In the data rows, 128 means zero.
Some points, each followed by its number:
[ 38 126 157 158 137 144 124 175  81 100 178  95 147  62  77 118  90 138 102 171 127 112 172 208 116 111  84 117 133 134 136 123 142  80 159 124 159 154 116 180 130  93 166 121 103 164  92 144] 0
[ 59 111 164 166 143 130 122 176  96 100 139 106 141 111  74 117  81 166  81 141 126 101 153 190 106  71  87  94 144 122 140 130 146 102 130 123 171 128 130 169 110  90 158 110 138 152 115 149] 1
[189 192  74  69  71  52 150 123 138 139  28 172 125 133 152 156 212  97 217  60 160 107  46  72 135 166 160 163  88 173  93 167  68 161  98 175 126  76 167  60 145 154  45 201 142 117 173  56] 2
[182 169  75  96 146 108 145 136 147 119 120 184  99 119 169 114 223 132 189 107 163 137 104  33 168 179 175 148 104 122 126 135  48 124 109 162 121 137 108 106 161 149  74 168 133 110 118  96] 3
[ 84 128 164 151 152 140 109 151 105 120 146 107 151  95  71 140  64 138 102 140 137 131 161 185 112 106  94 112 143 128 150 120 139  90 140 123 172 138 110 179 123  98 148 121 122 148 114 140] 4
[179 155  81  93 141 105 138 136 161 118 103 177 115 117 162 115 200 129 173  96 152 133 111  51 163 176 162 149 113 124 113 137  66 131 101 171 117 138 108 106 153 154  84 159 144 108 126 101] 5
[ 66  57 157 128 134 131 104 134  99 118 138 102 151  82  75 161  78 166  87 182 111  84 179 185 123 121  74 120 122  99 132 146 148 115 144 123 165 149 152 126 133 102 154  94 139 194  84 104] 6
[113 125 133 146 162 141 110 114 114 110 153 106 125 132 127 143 132 113 102 118 139 146 110 128 121 121 117 115 136 130 162 122 108 133 120 127 127 114 112 132 121 132 106 148 124 151 137 131] 7
[176 118  67  86 132  95 148 130 192 142  48 184 136 148 182 130 144 133 178  97 117 129 105  78 147 181 141 156 126 142  65 136 126 162 101 148  87 120 156 101 110 168 117 110 159  94 142  79] 8
[130 130 135 131 134 139 127 114 146 133 125 112 124 153 150 139 125 128 131  95 112 149 108 116 130 119 135 121 138 133 121 118 126 132 110 145 109 119 121 122 107 139 116 117 131 112 157 144] 9
[187 138 106 125 129 117 138 104 148 119 125 146 101 129 168 115 167 117 156  96 154 153 100  73 141 168 157 144 113 127 122 124  61 149 109 152  89 115 130  97 137 140  99 139 135 129 151 107] 10
[ 47  92 180 158 112 155 105 153 102 123 144  96 165  79  76 114  55 148  96 170 118 106 195 213 111  77  65 125 146 154 128 152 190  92 145 104 139 143 131 189 103  95 180 101 132 156 103 153] 11
[182 156  83 100 145 111 146 138 156 119 103 170 108 118 159 123 205 133 177 101 159 135 105  46 167 170 161 149 103 128 118 133  57 134 102 170 114 142 103  99 153 155  72 157 140 102 132  91] 12
[ 56 121 156 128 167 161 122 164  96  96 150 131 170 109  91 125  83 158 100 191 122 105 176 217  98 106  82 137 131 113 115 155 164  87 177  92 219 121 119 148 111 110 171 112 137 137  96 145] 13
[111 117 161 137 127 160 122 117 114 146 132 105 126 145 116 148  85 131 101 129 110 139 118 168 119  90 120 107 149 128 124 121 170 128 136 107 119 112 136 135  95 117 142  97 119 130 138 137] 14
[112 129 150 131 147 138 125 134 130 130 139 111 117 126 130 138 128 132 123 123 129 135 126 130 126 109 134 123 139 128 142 115 125 131 119 133 130 123 108 122 133 123 132 125 136 128 147 139] 15
[206 171  74 112 130 102 131 114 144 127 149 169  97 148 168 117 208 106 157  92 153 157  89  60 145 171 186 128  98 117 148 124  65 143 112 125 112 127 123  98 174 153  72 169 126 118 121 102] 16
[168 133 111 122 130 141 126  99 141 139 152 125  99 165 158 134 149 103 118  89 124 171  98  95 120 128 159 112 120 113 166 109  90 155 116 126  95 114 120 111 145 144 106 142 129 124 156 129] 17
[108 181 171 133 107 151  87 107 147 159 141 111 119 170 122 148 140 187 178  95 107 155 140 137 115 105 125 125  98 122 115 159 158 132 158 128 180 138  95 133 117 114 115 108 141 119 150 161] 18
[186 123  60 107 146 102 171  98 174 101  81 172 136 171 170 113 205 111 177 133 170 101 109  65 151 199 170 144 116 120 146 137  52 134  98 140 120 146 127  45 135 167 104 175 138 132 114  49] 19
New points follow, each followed by the number of its nearest point above by angle, seen from the average point of the numbered points.
[ 68 119  80 151 113 106 104 159  89 134 191 123 136  81 102  85 107 143  82 158 115 136 170 185  99 125 108 128 135 159 169 114 155 152 187 114 137 139 140 159 147 135 111 143 100 142 108 110] 0
[186 116 119 105 109 130 155  95 151 158 129 110 109 196 156 138 150 127 101 120 112 162 111  84 134 107 169 119 107 138 138 107 124 156 120 105  89 134 145  84 118 148 111 139 152 104 170 148] 17
[ 94 111 138 154 161 136 119 109 105 113 142  91 134 135 114 136 106 114 129 126  77 134 143 151 112 117 126 109 152 122 130  98 132 145  98 106 114 120 151 139 130 138 168  89 132 143 134 129] 14
[120  98 151 143 121 162 110 112 121 140 126  93 133 148 109 144  78 117  96 138  98 136 123 165 107  88 110 112 143 128 133 137 176 134 128 101 105 107 137 129  99 113 150  96 123 134 142 129] 14
[137 142 126 114 141 148 139 119 134 147 138 110 107 141 150 141 152 137 124 104 148 158 107 109 132 137 144 113 119 127 136 130 119 136 119 136 119 118 114 109 134 149 107 141 146 130 166 126] 17
[136 121 132 134 102 132 122 117 126 143 150 127 133 137 143 136 129 121 110 120 117 135 119 132 126 117 133 131 130 148 126 122 145 139 138 109 122 137 140 120 130 119 133 121 126 131 130 124] 14
[175 135 106 122 104 121 143 112 139 142 127 129 118 151 152 125 135 102 141 115 114 134  94 107 133 135 145 127 125 129 125 123 123 151 128 114 108 126 144 110 133 144 109 121 131 127 138 125] 17
[174 152 128 122 132  99 139 136 144 179 131 126  93 152 151 108 150 118 154 132 131 127 121 100 133 140 167  94 113 117 116 140 121  99 135 122 107  91 142  88 140 166 107 129 138 110 108 125] 16
[ 88 100 123 143 156 150  98 135 115 124 127 112 128 151 135 151 102 146 108 129 133 154 138 148 107  99 116  97 130 112 166 122 161 141 114 138 151 123 119 146 102 129 144 105 142 127 142 156] 14
[ 64  55 175 149 122 125 106 152  97  96 150  91 142  99 108 149  49 102 108 182  96  90 193 183 125 101  86 101 178 137  92  99 159  66  85 139 140 129 180 155 113 101 213 114 104 170 113 137] 11
[121 141 124 116 167 161 115 138  98 123  97 115 134  91  96 128 120 138 125 137 105 136 119 159 132 141 135  97 152 111 157 152 133 121 120 110 117 124 162 107 133 156 119 124 155 116 137 153] 14
[166 152 108 107 111 141 148  86 154 146 147 128 104 153 154 141 180 110 134 101 144 168  85  77 139 136 186 111 132 125 132 104 117 137 129 124  98 132 125 107 132 145 113 125 128 129 140 137] 17
[ 76 124 153 175 126 126 126 128 133 151 143 112 171 109  86 123  71 127  96 143 122  89 162 185 115  90  79 118 135 143 135 140 155 101 148  93 141 144 129 158 137  80 138 108 112 128  97 130] 11
[169 110 138 132 102 129 124  85 150 150 112 111 115 181 161 157 120  95 123  99 113 186  94 106 123  93 147 111 157 144 137 140 158 160 108 130  78  90 160  97 103 143  93 125 120 108 156 133] 9
